Some points:
[ 0.01 -0.2   0.13  1.75  0.81  1.61 -0.33  0.88  0.05  0.32 -0.07  1.15
 -0.11  1.37  0.47 -0.06  0.91  0.77  1.55  0.79  1.79  0.31  0.84 -0.01]
[ 1.33  0.15  1.31  0.    0.88  0.58  0.84  0.44  0.06 -0.26  0.87 -0.44
  1.82  1.45 -0.32  0.52  0.83  0.74  0.21 -0.09  0.52  0.08  1.44  1.75]
[ 0.43  0.41  1.51  1.15  0.51  0.15  0.25 -0.06  0.19  0.01  1.15  0.22
  1.5   1.25  0.05  2.09 -0.06  1.55 -0.21  0.45  0.7   1.5  -0.1   0.09]
[ 1.25  1.35 -0.43  1.77  1.35  1.4   1.61  1.35  0.01  1.86 -0.12  1.09
  0.57  0.61  0.33  0.06  0.49 -0.49 -0.91  0.03  1.24  0.45  0.23 -0.38]
[ 2.13 -0.59  0.42 -0.3  -0.85  0.51  0.4  -0.93 -0.26  2.22  1.03 -0.01
  1.89  1.35  0.46  1.46 -0.05  0.57  2.14  0.21  0.51  1.16 -0.23  1.49]
[-0.52  0.71  2.06  0.49  1.56 -0.45  0.1  -0.7   0.26  1.09  0.67  1.84
  0.    0.76  1.72 -0.03  0.94 -0.51  0.26  1.17  0.85 -0.46  1.38  1.52]
[ 1.35  0.28 -0.43  2.44 -0.78 -0.35  1.55  0.09  0.5  -0.23  0.95  0.68
  0.79 -0.44  1.31  1.95  1.45  1.31 -0.24  0.2   0.25  0.61  0.13  1.35]
[ 1.17  1.64  1.38 -0.48 -0.72  1.77  0.31  0.28  2.19  1.27 -1.15  0.
 -0.31  0.48  0.76  0.68  2.43 -0.02  0.08 -0.83  0.97  0.32  0.83  1.67]
[ 1.47  0.11  1.18  0.04  1.47 -0.21  0.9   0.01 -0.23 -0.59 -0.42 -0.06
 -0.02  1.79  1.63  2.15  0.65  1.18  0.24  1.1   1.55 -0.09  1.43 -0.55]
[ 0.46  1.04  0.77  0.37  1.04  0.33 -0.13 -0.48  1.01  1.51  1.69  1.6
  0.75 -0.06  0.18  1.45 -1.22 -0.54  0.28  0.89  1.46 -0.48  1.22  1.58]
[ 0.53  1.38  0.86  1.38 -0.14 -0.56 -0.47  1.06  0.04  1.39  0.84  0.35
  0.07 -0.64 -1.07 -0.47  1.28  1.61  0.64  2.33  1.64  1.17  0.54  0.95]
[ 0.97  0.68  1.57  0.77  1.54 -0.15 -1.22  1.36  0.75 -0.37  0.38  0.16
  1.67  1.94  0.7  -0.56  0.65  0.71 -0.4   0.31  0.9   1.16 -0.44  1.65]
[ 1.3   0.76  0.89  1.55  0.53  1.38  1.76  0.85  0.03  0.94 -0.25  0.02
  0.36 -0.68  0.24  0.06 -0.12  1.47  1.76  0.01  1.31 -1.34  1.82  0.08]
[ 0.13  1.77  0.83  0.15 -0.7  -0.27  0.1   1.04  0.22  1.22  1.69 -1.24
 -0.02  0.05  2.2   0.91  0.12  0.18  1.18  0.22  1.99  1.01  0.79  1.16]
[ 0.38  1.    1.55 -0.27  1.4   1.84  0.06  0.22  1.04  1.27 -0.99 -0.36
  2.01 -0.28  0.1   1.27  0.02 -0.29  0.05  2.04 -0.62  0.76  1.85  0.69]
[ 1.51  0.01  1.07 -0.66  1.19 -0.43  1.5   0.62  1.49  0.    0.91  0.77
  1.84  0.27  1.12 -0.88  0.22  0.97  0.91  1.15  0.7   0.93 -0.02 -0.46]
[ 1.04 -0.34  0.36 -0.56  0.89  0.46  0.06  1.13  0.34 -0.06  1.4   1.8
  0.59  1.33  0.27  0.85  1.55 -1.12  0.74  0.02  2.37 -0.66  0.9   1.37]
[ 0.61  1.12  0.76 -0.62  0.35  0.78  0.48  1.36 -1.32  0.56  0.47  0.59
 -0.05 -0.38  0.03  1.31  2.01  0.27  1.35  2.04 -0.19  1.54  0.78  0.88]
[-0.71 -1.03 -0.13  0.6   1.13 -0.66  0.44  1.54  1.69  1.48 -0.84  1.64
 -0.49  0.42 -0.16  1.91  0.69  1.16  1.7   0.    0.32  1.27  1.68  1.09]
[ 0.83 -0.06  1.44  0.05  1.26  0.39 -0.82  0.02  0.53  0.64  0.24  1.58
  0.68  0.01  0.58  1.17  1.67  1.21  0.4   0.48  0.12  1.47 -0.58  1.42]
[ 1.06  0.34  0.88  0.44  1.09 -0.23  0.08  2.21  0.18  1.37  1.27 -0.81
 -0.41  1.02  1.26  0.57  0.45  1.96  0.1  -0.2   0.8  -0.06 -0.15  1.5 ]
[ 1.45  2.03  1.44  0.04  1.45 -0.12  1.81  0.96  0.24 -0.61 -0.18  1.07
 -0.99  1.34 -0.42  1.28  0.08  1.21  0.89  0.77 -0.51  0.4  -0.52  1.58]
[ 1.56  0.07  0.98  0.27  1.26  0.2   1.58 -0.09  1.    0.66  1.41  0.28
 -0.67  1.77  0.06  1.01  0.66 -0.24  0.    0.27  0.73  1.23  0.23  0.49]
[-0.09  1.7  -0.85 -0.53  1.73  1.44 -0.24 -0.63  1.18  0.87  1.37  0.78
  0.14  1.27  0.67  0.03 -0.41  2.09  1.8   0.12  0.41  1.32  1.21 -0.66]
[-1.16  0.19  0.93  0.16  1.3  -0.18  1.85  1.33  0.37  2.46  1.37 -0.13
  2.13  1.07  0.83  0.65  0.13  0.62 -0.57 -0.15  0.46  0.38 -0.26  0.94]
[-0.28  1.29 -0.78  1.06 -0.23  1.58  0.14  1.46  1.55 -0.56  0.48  0.41
  1.92  1.09 -0.62 -0.01  1.05  0.49  1.26  0.3   0.67  0.96  1.07  0.42]
[ 1.45  0.06  0.95  0.92  1.13  1.51  0.83  0.8   1.62  0.26  0.66  0.23
 -0.66 -0.34  1.34  1.53 -0.54 -0.76 -0.03  0.18  0.94  2.03 -0.47  1.08]
[-1.11  0.17  1.41  0.02 -0.27  0.38  2.19 -0.42  0.46 -0.2   0.84  0.21
  0.28  1.16  1.14 -0.91  1.55  1.65 -0.13  0.43  0.67  1.26  2.28  1.68]
[ 1.69  1.55  0.95 -0.77  0.33  0.27 -0.26  1.59  0.28 -0.36  2.15  1.76
 -0.2  -0.55  0.99  0.35 -0.52  0.45  0.31 -0.47  0.63  1.28  1.97  1.31]
[ 1.27  0.8   1.45  0.74  0.83 -0.23  0.34  0.03  1.31 -0.41  0.53 -0.22
  0.82 -0.16 -0.34  1.53 -0.16  0.92 -0.37  0.84  0.3   1.53  2.24  1.17]
[ 1.06  1.77  0.66 -0.16 -0.54  1.55 -0.23  0.69  0.83  0.7   1.05 -0.45
  0.43  0.84  0.9   1.66  1.54  1.17 -0.27  2.33  0.72 -0.91  0.   -0.62]
[ 0.59  1.04  1.19  0.2  -0.66  1.49  0.08  1.8   0.74  1.23  0.24  1.72
 -0.15 -0.37  1.27  0.62 -0.69  1.79 -0.61  1.21 -0.12  0.23  0.31  1.54]
[ 0.5   1.41  0.41 -0.07  2.2   0.69  0.19  1.32 -0.87  1.71  0.24 -0.94
  0.02 -0.31  0.89  0.59  1.08  0.22  1.66  0.77  0.14  1.49  0.07  1.3 ]
[ 0.78 -0.43  1.51  0.08  0.23 -1.01 -0.11  1.14  2.73  1.85  0.81  0.22
  0.1  -0.46  0.39  1.17  1.75  1.    1.42  0.93  0.38  0.23  0.81 -0.8 ]
[ 1.62 -0.36 -0.54  2.03  1.65  0.44  1.45 -0.45  1.37 -0.31  0.53  0.09
  0.43 -0.56  1.4  -0.38  0.78 -0.01  0.26  1.91  0.63  1.31  0.16  1.28]
[-1.3   1.32  1.54  0.04  1.01  0.22  1.77  0.36  1.   -0.43  1.33  0.72
  0.48 -0.35  0.27  1.92  1.56 -0.16  0.55  0.84  1.72  1.03 -0.9   0.18]
[ 0.04  0.64 -0.84  0.69  1.01  0.23  0.09 -0.42  0.25  1.3   1.64  1.62
  0.56  1.    1.03  1.52  1.06  0.28 -0.41  0.91  0.08 -0.63  1.49  1.6 ]
[ 1.49 -0.27  1.29 -0.32  0.17  0.59  1.68 -0.66  0.36  2.08  1.01  1.22
 -0.29  1.02 -0.16 -0.84  0.92  1.57 -0.61  1.16  1.49  1.5   0.35 -0.02]
[ 1.46  2.1  -0.47 -0.24  1.8   0.15  0.7  -0.51  1.38  0.81  1.22  1.23
  1.15 -0.2   0.16  0.81  1.22  1.81  0.29 -0.35 -0.05 -0.46 -0.58  1.3 ]
[-0.32  1.45 -0.69  0.05 -0.59  0.25  1.45  1.12  1.21  0.75 -0.56  1.
  0.74  1.73  1.3   0.   -0.49 -0.01  1.86  1.98  0.4   0.32 -0.35  2.09]
[-0.17 -0.72  0.89  0.17  1.48  1.94 -0.18  0.09  0.79 -0.57  1.61  0.13
  0.56 -0.73  1.85  1.    1.8   1.01  1.2   0.4   0.19  0.39  0.31  1.29]
[ 1.06 -0.42  1.12 -0.69  0.42  0.46  1.42  1.69 -0.16 -0.06 -0.18  2.02
  2.22  0.13  1.07  1.11  0.1   1.21  0.11  0.42  1.6   0.6  -0.11 -0.42]
[ 1.77  1.55  0.33  1.31  0.37 -1.53 -0.05  1.12  0.41  1.02  0.63  1.04
  0.84  1.04  1.41  0.02  1.54 -0.78  1.25  0.45 -0.88  0.81  1.52 -0.48]
[ 1.03 -1.06  1.12  0.22  0.35  1.35  0.21  1.56  1.23  0.38  2.1   0.
 -0.31  1.84  0.2   0.66  0.44  1.04  0.2   1.91 -0.92 -0.23 -0.12  1.54]
[ 0.15  0.91  2.37  1.74 -0.03  1.41  1.59  0.95  0.5   0.38  1.62  1.04
  0.24  0.81  0.08 -0.04  0.32 -0.58  1.75  0.14 -1.22  0.17  0.86 -0.44]
[ 0.08  0.96 -0.58  0.54  0.19  1.32 -0.22  1.31  0.53  1.22  0.52  1.16
 -0.05  1.59  1.51  1.09  0.89  0.45 -0.7   0.83 -0.17  1.28  1.58 -0.58]
[ 0.07  0.96  2.3   2.07 -0.01  1.23 -0.79  0.05  0.27  1.18  0.08  1.35
  0.44  0.97  1.15  0.07 -0.17  0.87  1.58  0.16  0.58  0.45 -0.03 -0.11]
These points spread out most along one direction. How far along it is each point below, from 0 to 99? The average is 50, and the first point in the table lies past the average. One standard deviation of the points above along it is 16.
[ 1.69  1.55  0.95 -0.77  0.33  0.27 -0.26  1.59  0.28 -0.36  2.15  1.76
 -0.2  -0.55  0.99  0.35 -0.52  0.45  0.31 -0.47  0.63  1.28  1.97  1.31] 49
[-0.17 -0.72  0.89  0.17  1.48  1.94 -0.18  0.09  0.79 -0.57  1.61  0.13
  0.56 -0.73  1.85  1.    1.8   1.01  1.2   0.4   0.19  0.39  0.31  1.29] 38
[ 0.38  1.    1.55 -0.27  1.4   1.84  0.06  0.22  1.04  1.27 -0.99 -0.36
  2.01 -0.28  0.1   1.27  0.02 -0.29  0.05  2.04 -0.62  0.76  1.85  0.69] 62
[ 1.62 -0.36 -0.54  2.03  1.65  0.44  1.45 -0.45  1.37 -0.31  0.53  0.09
  0.43 -0.56  1.4  -0.38  0.78 -0.01  0.26  1.91  0.63  1.31  0.16  1.28] 35
[ 0.46  1.04  0.77  0.37  1.04  0.33 -0.13 -0.48  1.01  1.51  1.69  1.6
  0.75 -0.06  0.18  1.45 -1.22 -0.54  0.28  0.89  1.46 -0.48  1.22  1.58] 50
[ 0.53  1.38  0.86  1.38 -0.14 -0.56 -0.47  1.06  0.04  1.39  0.84  0.35
  0.07 -0.64 -1.07 -0.47  1.28  1.61  0.64  2.33  1.64  1.17  0.54  0.95] 66
[ 1.46  2.1  -0.47 -0.24  1.8   0.15  0.7  -0.51  1.38  0.81  1.22  1.23
  1.15 -0.2   0.16  0.81  1.22  1.81  0.29 -0.35 -0.05 -0.46 -0.58  1.3 ] 35
[-1.3   1.32  1.54  0.04  1.01  0.22  1.77  0.36  1.   -0.43  1.33  0.72
  0.48 -0.35  0.27  1.92  1.56 -0.16  0.55  0.84  1.72  1.03 -0.9   0.18] 34
[ 1.03 -1.06  1.12  0.22  0.35  1.35  0.21  1.56  1.23  0.38  2.1   0.
 -0.31  1.84  0.2   0.66  0.44  1.04  0.2   1.91 -0.92 -0.23 -0.12  1.54] 38
[-1.16  0.19  0.93  0.16  1.3  -0.18  1.85  1.33  0.37  2.46  1.37 -0.13
  2.13  1.07  0.83  0.65  0.13  0.62 -0.57 -0.15  0.46  0.38 -0.26  0.94] 37
[ 1.06 -0.42  1.12 -0.69  0.42  0.46  1.42  1.69 -0.16 -0.06 -0.18  2.02
  2.22  0.13  1.07  1.11  0.1   1.21  0.11  0.42  1.6   0.6  -0.11 -0.42] 33
[ 0.13  1.77  0.83  0.15 -0.7  -0.27  0.1   1.04  0.22  1.22  1.69 -1.24
 -0.02  0.05  2.2   0.91  0.12  0.18  1.18  0.22  1.99  1.01  0.79  1.16] 59
[ 0.59  1.04  1.19  0.2  -0.66  1.49  0.08  1.8   0.74  1.23  0.24  1.72
 -0.15 -0.37  1.27  0.62 -0.69  1.79 -0.61  1.21 -0.12  0.23  0.31  1.54] 64
